rotation steps, each row followed by its count of steps:
The counts run from 0 to 472.
[  5.0  13.8   8.4   1.4 -19.4   4.6  26.5  -9.7   3.0  25.5   1.6 -13.4
  28.4  -9.7  18.9 -11.7   3.4  41.3  14.7  27.4   4.7 -13.7   1.3  24.5
  15.8  10.9   2.8  -7.6  29.8  12.8 -37.3   2.0 -10.8 -34.6 -12.4 -14.6
  -2.5  16.4 -22.7 -36.0  23.4 -23.6  11.2   1.0 -16.9   9.0  26.6  11.5
   3.9  -8.3  -1.3  -2.6  -0.8  -8.0  -3.0  -4.9  15.7  -2.2  13.4   0.1
  -0.5] -> 74
[ 16.3 -19.8  32.1   1.8 -18.7  18.0  27.5 -11.6   1.7   8.7  -2.4   1.1
  13.1   2.4   8.5 -30.6   2.8  22.1  20.2   5.1 -12.0 -19.9 -22.9   0.7
  -3.0   5.5  -6.3 -16.8  35.7  -4.8  -7.3   6.1  -9.9 -22.0 -10.2 -18.0
  14.5  18.6  -9.9 -30.6  16.8 -24.9 -20.0  16.7 -34.6   3.9  17.2  -1.2
   2.6  10.1 -14.4 -10.5  10.7 -26.3   2.1 -23.3  18.3 -27.7  -6.9 -14.7
   4.3] -> 283
[ 22.2 -26.1  14.5 -29.1  -4.1  24.8  25.3   7.9  -7.7  28.3   6.7 -14.3
  15.4   3.5  -9.8 -29.4  -3.5 -19.4  31.9  -6.7 -24.2  -2.7  -4.5   8.6
  12.9  -0.9  14.8  16.9  34.3   4.8 -17.3   0.1  -6.5 -31.7  -9.5 -14.4
  13.7  -0.5 -20.4  -7.7  29.4   4.0   2.7  16.8 -14.3   8.3  20.9   2.2
  -5.8   5.6  -5.3 -25.4   6.3 -12.5 -20.4  -3.8   4.1  -0.5  -5.8   6.7
  27.3] -> 393
[ -2.0 -25.1  21.4   1.5 -13.7  -3.5  17.0  -8.6  -2.9  20.0   0.4 -17.2
  42.6   4.6 -15.8 -18.5  -2.5  19.6  13.8  11.3  -4.7 -11.0  -5.6   2.5
  -1.5 -14.8 -14.1  -9.5  19.7 -10.1 -31.0  21.7  10.9 -26.7  -5.4 -31.6
  -7.9  13.0  -6.7 -45.8   9.6 -14.1 -16.3   6.4 -33.6 -16.1  19.2  11.8
  -1.5   3.0 -25.3  -7.2  16.9 -11.1  -1.2  -4.1  21.8  -8.7   0.0   0.4
  16.3] -> 410
[  5.2 -21.2  19.9  10.2  -4.0  -0.1  17.8 -17.5 -11.4  18.4  -3.1 -15.1
  42.1  -7.8 -12.2 -28.9   1.7   4.1  20.2   1.8 -15.6 -20.9  -8.3  -6.7
   5.3   3.5 -18.1  -2.2  31.8 -12.9 -19.2  11.8   0.0 -22.3   3.0 -24.7
  10.1  10.4 -12.5  -1.7  20.3 -14.5 -18.1  30.1 -26.7   1.6  25.4 -10.3
   9.5   3.7 -19.7  -7.6  19.7 -27.3   1.0 -14.7  25.0 -15.4 -15.2   3.8
  21.5] -> 8
[ 32.6 -21.1   3.1 -18.4 -29.1   8.4  10.1  -3.3   2.2  17.2   3.9 -14.2
  39.8  -4.9 -10.0 -20.5  22.4  -3.2  26.3 -11.8 -23.1  -7.5 -17.3   2.7
  22.9  12.4   1.2  -3.5  16.2  11.1 -20.2   2.1 -10.5 -36.2  -0.6 -21.1
   1.1   2.0 -16.7 -13.1   9.6   0.3  -4.6 -16.8 -23.4  15.8  21.6   3.1
 -10.7  17.1  -2.3 -17.8  -0.5  -8.9  12.2   7.6  12.5   7.6  13.4  21.6
  19.1] -> 241
[ -8.3  12.1  -5.3   1.5 -13.4   2.9  14.2 -19.5 -21.9  13.8  -0.5  -8.4
  48.6 -12.0  -0.4 -17.3  10.4  26.9  12.2  25.5  -0.6  10.0  12.2  18.2
  38.5  -0.1 -10.1 -10.4  19.0  -9.0 -43.3 -11.7   4.5 -37.1  -2.1  -2.7
 -14.2   1.5 -21.7 -27.1  15.7  -8.2   8.7   3.5 -18.8  15.9  27.7   6.6
  12.0  -3.8   7.4   6.4  -2.7 -19.4   3.4   2.8  16.6  -9.5  13.2  -0.1
  11.5] -> 70
[  3.0 -14.6  20.5 -16.7 -29.0  18.2  29.6 -11.6 -14.1   2.1  -1.3  -8.3
  11.3  18.5   5.0  -4.9  12.5  20.4  12.6  23.2  -8.3  19.1  -7.5  16.2
  26.1  -8.8  13.6  -9.1  21.1  -1.7 -21.9 -21.0   5.4 -51.4  -9.4 -16.8
   7.2   4.7 -11.6 -44.3  -4.4   0.9   2.8   2.1  -8.0  22.7  29.4   9.2
   5.1  15.2  -4.0  -1.9  -9.6 -18.7  -4.4  12.4  17.4 -26.4   8.1 -20.4
   9.9] -> 427
[  3.9 -11.0   0.1  -3.5 -15.4  -3.6  39.1 -34.6   3.7  32.3  12.2 -24.5
  36.2   4.0   2.6  -0.7   3.2   1.8   7.5  32.3  -3.9 -11.8   6.3   4.3
  29.4  14.7  13.7   8.3  20.8   3.7 -27.7 -10.4   5.7 -37.1   5.0 -24.5
  -8.7   8.8  -2.9 -23.8  10.9  -4.4   7.1   5.3   6.6  36.7  36.1  -0.2
  -9.5  -1.0  -1.0  -2.9  10.5  -1.9  -6.2  20.4  10.7 -11.7   7.3  14.9
   5.4] -> 42
[ -5.3 -16.0  12.3 -11.4 -22.4  22.3  28.7 -15.0 -18.4  22.3   9.3  -8.9
  24.4  17.2  -2.9 -19.4   6.4   6.0  21.2  23.5  -1.1   9.4 -14.4  15.0
  25.0 -15.5  16.3   6.7  15.7 -11.2 -17.2 -16.1  16.7 -40.6 -11.6 -14.2
  -3.7   3.3  -2.5 -35.9   6.3   8.3   8.3   6.8 -10.7  19.4  27.1  -4.8
  -7.3  23.3   0.8   0.5  -9.4 -31.4  -6.9  11.7  11.2 -36.5   6.3 -10.7
  -0.6] -> 222
[ 12.0 -25.8   7.9 -12.5 -14.7  10.9  46.1 -26.4   2.8  25.7  11.7 -22.2
  19.9  14.6   1.4   3.0   1.6  -3.5   6.1  29.3  -5.4   1.4   5.6   3.5
  22.0  12.3  25.3  15.1  26.0   1.4 -13.4 -17.6   4.7 -43.6  -7.7 -20.3
   1.6   9.3  -9.4 -22.6  11.0   9.5   3.4  10.6   9.6  39.6  28.9   1.9
 -14.7   7.1  -0.3  -5.0   0.0  -2.2 -14.3  17.0   8.9 -14.4  -5.0   4.9
   7.6] -> 321
[-17.1 -23.3  20.2 -11.1 -14.7  20.1  37.5 -22.9 -13.4  14.3   0.4  -9.0
  17.8  18.6  -9.5 -13.9  -1.7  -3.8  12.8  28.5 -10.3  16.3  -3.5  -2.6
  29.8   3.1  11.1   5.2  14.0 -18.7  -4.1 -18.4  13.2 -35.6  -3.4 -12.4
  -7.1   9.5  -1.1 -31.6   7.4  14.2  -3.8   4.4 -17.6  20.5  25.0  -0.6
 -16.5   5.7   6.7   0.9   3.2 -31.4  -1.4  -3.1   7.1 -37.2   1.1 -18.7
   2.4] -> 120
[ 11.8   4.0  18.1   3.9  -3.0   0.8  22.9 -13.2  -6.8  17.7 -12.5 -13.8
  38.5 -16.6   8.4  -6.4  -3.4  36.6  18.3  21.1  -1.7 -23.0   7.6  13.9
  10.6  10.9   6.6 -15.1  39.4   4.2 -28.0   4.8 -11.1 -32.9 -19.2 -30.4
   9.8  17.1 -25.8 -21.6  26.7 -19.5  -0.4  14.1 -14.2   5.1  17.5  12.7
  16.5  -4.3   5.5  -5.6   1.8  -0.5  -5.9 -14.2  17.3  -4.8  14.3  -3.4
   2.5] -> 176
[ 19.2 -23.5   1.1  18.5  -2.1  13.2  45.8 -22.2  -0.4  31.7  11.9  -5.8
  13.8   8.4   8.2  -4.0 -10.8  -3.2   3.3   0.5 -11.2   0.9  -0.3   0.4
 -10.3  25.6  10.4  19.4  27.5  -3.7 -17.7 -11.2 -10.4 -21.4  -6.2  -7.7
   3.6  22.7 -14.8   1.3  36.6 -12.8 -10.7  19.2 -14.5  28.3  29.8 -15.7
 -18.6  -6.2 -10.0  -6.8  20.4  -7.9 -15.4 -20.3  18.7  -5.1 -15.8  -1.5
  15.7] -> 186
[ 18.3 -21.1  18.0 -10.8  -4.9   9.0  27.4  -8.3   4.2  23.2   0.6 -18.3
  27.9  -6.7  -5.7 -26.7  -1.1  -8.0  26.6  10.3 -20.5 -25.7  -5.3   0.7
  20.0  14.4   8.1   4.6  48.8   1.9  -8.5   0.9  -6.1 -33.8  -2.6 -27.5
  17.8   1.9 -12.7   4.7  21.6 -10.5  -4.0  29.9   0.7  18.9  24.9 -10.9
   0.8   8.8  -7.9 -16.9  11.3 -13.7  -9.0   0.5  12.8  -6.2 -11.4  14.3
  14.7] -> 12
[ 24.7 -38.8  13.0  -4.6  -5.2  -0.3  30.0   2.6  -4.8  17.0  -3.0 -20.6
  38.5   2.3 -21.0   9.3  -3.1  -2.4  12.1 -12.0 -26.8  -3.5   4.6  -3.0
   6.3  -7.7   1.3   1.7  12.9   2.7 -27.8  18.6  -0.9 -37.7  -6.9 -31.8
   1.8  19.3 -13.7 -20.2  19.7   3.3 -25.5  -4.9 -19.1   1.0  15.6  10.1
  -4.7   0.2 -17.5 -28.6  17.0   7.0  -6.3  -9.6  19.5  19.1   1.4  14.5
  45.7] -> 134
[ 31.7 -21.5  11.5   2.1 -19.1   7.2  12.3  -0.4  -7.2  -2.0  -9.6  -0.8
  31.5  -2.4  -2.6  -6.1  16.7  22.1  24.5 -23.5 -23.0   6.4 -19.5   2.7
   4.6  -1.0  -9.7 -17.5  17.1   1.3 -18.4  15.3  -9.0 -36.8  -2.3 -21.4
   8.6  16.8 -20.9 -22.8   7.9  -6.5 -24.7 -10.3 -33.3   7.3  11.8   6.1
  10.0  20.1 -11.4 -19.6   5.4 -11.6  12.8  -9.5  31.2   6.4  11.0   2.2
  28.9] -> 438
[ 16.2 -14.9   8.8   9.6 -14.7  25.8  16.0  -4.4 -21.9  15.0  -9.6   3.4
  23.9  -3.3  -1.2 -13.7   4.3  34.4  26.4  -2.7   0.3   4.4 -15.6  12.5
 -12.5   1.9  11.7 -17.1  20.2  -1.9 -13.7 -11.4  -7.2 -32.3 -27.3 -17.3
   2.8  17.6 -29.2 -24.1  27.1  -3.5  -4.0   0.1 -41.3   7.1  19.8   8.1
   9.2  33.6   6.9  -1.7 -11.0  -6.5   2.8 -26.6  18.5 -16.3  12.9 -16.6
   2.4] -> 356
[-15.7  10.3  27.5  -1.6  -8.4  19.7  39.7  -2.0  -9.7   8.9  -8.4   2.2
  22.6   2.6   7.3 -16.6  -3.3  26.4  20.7  14.3 -14.2   6.1  -1.8  21.0
  36.9  -8.7  -8.9  -7.4  15.1 -13.8 -28.3   5.1   7.6 -32.3  -2.0  -0.2
  -7.2  18.0 -11.5 -47.6  12.7  -8.1  -0.2   8.4 -26.8   6.5  14.2   1.2
  -4.1   0.4  -2.4  -1.6   3.6 -42.4   2.6 -13.9  16.6 -26.0   9.0 -17.0
   9.0] -> 99
[ 15.1  -0.2  10.7  -0.3  -0.8  17.1  56.7   0.3  -5.6  28.3 -13.7   2.9
  22.4   3.5   4.6   3.2 -14.0  12.4  23.6   0.1 -26.7  -3.7   5.5  18.6
  30.2   9.6  17.8   4.3   1.2  -3.0   2.3  -3.8  -1.3 -35.7 -12.3 -18.9
  -6.8  26.4 -17.6 -30.6  25.5   5.2   7.7  -0.8 -14.8  18.6   6.1  -0.3
 -22.5   6.3  17.2  -9.8 -12.5 -14.6  -2.3 -14.5   0.9  -7.5  29.9  -1.9
   9.2] -> 199
[ 12.2 -31.1  29.7 -28.9 -17.5  19.3  18.7  -5.2  -3.9  20.8  -6.6 -14.5
  18.9   2.8 -15.5 -29.1  10.1 -11.7  33.4   7.3 -23.9  -7.5 -11.8   2.3
  26.3   3.6  13.5  -3.0  26.3  -7.5   8.3 -15.9   1.9 -38.7 -12.8 -28.6
  11.7   5.9 -10.8 -12.3  10.7  13.1   4.0   5.4 -16.7  17.6  22.0   5.1
 -10.0  21.2   6.3 -12.7  -4.5 -16.7   2.0  -3.8  -6.8 -17.5   8.1  -5.8
  10.6] -> 118
[  9.7 -13.0  22.4 -14.6 -29.4   9.2  24.4 -25.0   1.1   7.2  -4.2 -15.2
  17.8   8.2   8.5  -4.0  18.5  28.8  12.1  32.8   0.4  -8.6 -10.7  14.4
  18.4  10.4  10.2 -12.1  33.5   9.3 -13.7 -12.3  -1.2 -40.2 -13.7 -30.9
   5.7  16.1 -13.2 -42.3  -2.3 -10.7   3.2  -0.6  -4.8  29.3  27.3  12.2
   6.5   9.0   1.3  -2.3  -2.5  -6.9   4.0  13.4  18.8 -26.5  10.1 -13.5
  -8.7] -> 148
[ -1.4 -17.7  11.0  -3.5  -6.5   9.4  54.1  -4.9  -6.2  28.9   5.8 -10.3
  16.6  21.3  -2.6  14.7 -16.1  13.4   2.1  21.6   0.8  23.3  13.1  14.1
   7.4 -10.1  21.8  14.0   5.8  -2.3 -31.1  -5.4  12.2 -35.1 -18.4 -14.3
 -18.7  19.9  -9.5 -46.6  18.9   5.0   2.2  -1.1 -10.1  16.6  21.5  13.0
 -16.5  -1.3  -0.8  -6.2   1.5  -0.4 -15.0  -9.5  11.3  -6.0   7.6 -10.1
  11.5] -> 227
[ 10.0 -22.1   5.0   7.3  -8.8   7.7  13.1  -8.9  -7.4  26.9   9.2  -8.8
  26.7  -2.3  -2.0 -29.3  -2.6  16.5  13.2   5.5   1.8  -2.6  -8.8   4.7
 -18.5   6.9  -4.0   3.2  42.5   0.3 -43.9   2.4 -15.4 -21.0 -16.4  -7.8
   9.8   8.5 -22.2 -12.1  33.5 -19.3  -6.1  17.2 -30.5   3.6  32.5   1.7
   2.9   1.2 -13.3  -7.6  15.7 -12.5 -14.9 -21.4  20.6  -0.2 -17.5  -4.8
  16.6] -> 82
[ 12.4  -6.5   4.6   7.4 -24.2  22.8  42.8 -18.3  -4.4  21.6   4.8  -0.9
   4.6   6.9  19.4   2.4   2.7  34.8   9.4  18.6   3.3   9.0  -7.8  13.8
   0.3  25.5  17.2  -4.0  17.7  -0.2 -12.1 -19.4 -12.6 -33.4 -15.3  -9.9
  -3.9  27.3 -19.7 -32.7  20.7 -10.0   4.8  -6.8 -21.0  33.6  22.8   4.0
 -13.8   7.5  11.4   7.5 -11.2  -9.8  -1.9 -13.6  15.2 -15.8  13.0 -14.0
  -4.0] -> 354
[ 11.4  -5.9  -6.9  -0.4 -30.6   8.0  16.6 -35.6  -2.1  17.3   4.4  -9.2
  40.6   0.1   5.1 -23.3  26.4  15.8  15.8  12.6  -4.0  -7.7 -18.8   6.0
  33.0  18.7  -4.0  -4.4  26.7   0.0 -24.1  -8.8  -4.4 -35.2   5.6 -12.2
  -1.7   1.8 -13.8 -11.9   6.3  -7.7   4.9  -0.7 -12.0  35.0  36.0  -8.8
  -2.9  17.9  -2.6   6.2  -0.7 -26.5   8.4  13.8  23.9 -20.3   8.8  13.9
   4.7] -> 345
[  7.9  11.2   4.8   7.0 -14.8  10.5  41.0 -27.1  -4.6   0.2  -3.8  -3.5
  28.3   1.2  15.2  -3.4  14.9  20.1  12.1   9.3 -23.3   5.1  -4.8  13.6
  45.7  20.7  -3.2  -2.2  23.2  -3.1 -16.8  -8.6  -4.8 -43.3  10.6  -3.8
   0.8  10.9 -14.9 -20.8   2.2 -10.6  -2.7   2.6  -5.0  37.0  21.9 -11.6
   1.3   0.5   4.7  -0.5  -5.0 -24.8   5.6   9.6  25.6 -18.3  14.3   1.9
  13.0] -> 169
[ 25.7 -18.2  14.5   1.9  -5.9   6.5  33.9   5.7 -13.9  21.2 -10.7  -9.4
  32.7   5.0  -1.8  20.8 -11.4  24.6  14.3  -5.8  -8.5   1.5   9.0  16.3
  -4.4 -10.0  24.3  -2.7   9.8   8.8 -23.3  13.4   3.6 -39.8 -27.3 -33.1
   6.4  24.8 -24.0 -31.0  21.5   1.1  -7.5  -5.4 -13.6   8.9   7.9  18.1
   1.1  15.2   5.3 -15.9  -7.4  16.7 -10.7  -5.9  15.0  16.4  14.9   1.1
  25.1] -> 331
[ 16.7  -5.9  27.3 -19.8  -8.3  12.7  32.7  16.1   3.5  22.8  -8.5 -16.5
  28.6  -3.2  -2.6   0.0  -1.3  23.7  30.6   4.1 -24.0 -16.1  -1.6  16.0
  24.0  -5.8   9.1 -12.0  11.8   4.6  -9.5  15.1  -3.1 -38.7 -11.2 -33.0
  -5.4  23.7 -12.0 -45.9   8.5   0.4   0.1 -11.4 -23.0  -2.2   7.8  17.4
 -10.7   9.3   3.2 -19.4  -4.6  -7.2  10.8  -7.0   4.3   0.9  27.7   0.1
  10.3] -> 405
[ -2.7 -12.8   0.8  -2.9  -0.6  16.3  36.3  -9.6 -20.4  24.6  -2.6  -3.4
  20.6   2.8  -6.5  -7.6 -16.5 -10.4  11.4  10.6 -23.5  23.9  17.7   2.2
  27.2  17.2   4.3  14.6  16.4 -14.6 -25.0 -24.0  -2.2 -39.1  -6.3   3.3
  -7.1  12.8 -23.6  -5.1  34.7  14.4   1.4   7.8 -16.7  22.5  31.0  -4.7
 -13.5 -19.5  11.0 -11.2   5.8 -24.9 -15.4 -17.4   0.1  -0.3   2.5  -2.2
  22.1] -> 92
[ -9.0 -11.5  -0.8  -9.8  -4.2  21.1  31.2 -14.6 -22.0  17.6   7.7  -1.5
  23.4   2.4  -1.7 -20.8  -6.2  -4.9   7.8  11.8 -10.5  24.3   2.2   7.0
  28.6   5.3  -2.4  17.2  28.6 -14.9 -29.3 -18.8   1.3 -36.3   0.6   7.0
   1.9   2.6 -14.8  -6.3  27.9   1.2   1.0  18.4 -17.6  21.6  37.3 -10.6
  -1.6 -10.4   1.5  -3.3   7.9 -36.7 -11.8  -5.1  19.1 -17.1  -6.4  -9.2
  25.0] -> 91
[-10.1 -19.4  21.7  -0.5  -8.5  14.5  32.3 -30.1 -23.0  14.8  -0.2 -10.9
  26.5  10.5  -3.2 -19.4  -1.6  -2.8  18.3  23.2 -12.7   0.2  -6.8   2.9
  27.2   6.7   7.2   0.3  24.2 -22.0  -3.6 -21.6  13.9 -33.6   0.4 -16.0
   3.8   4.0   2.6 -15.5  11.4   5.3   1.4  23.3 -11.3  24.7  27.3 -11.3
  -0.5  15.7   2.4   4.8  -1.4 -33.0  -2.8   7.3  11.6 -39.2  -3.9 -13.6
  -1.1] -> 17
[  8.9 -35.3  16.3 -26.8 -15.4   8.8   5.4 -13.8 -18.2  14.8   1.8 -28.2
  35.3   3.8 -17.2 -13.9  -1.4  -8.8  17.3  22.2  -8.0   5.8   4.4   0.2
  15.6  -0.9  13.1  -0.2  41.5   0.7 -30.5 -22.1   3.7 -44.2 -17.7 -27.6
   6.7  -8.6 -16.7 -13.0  14.9   8.5  -1.8   9.1  -6.8  14.2  37.0  12.6
  12.6   3.8   1.7 -16.0   5.1  -1.5 -11.1   8.1   7.6  -4.2  -7.6   2.5
  21.3] -> 422
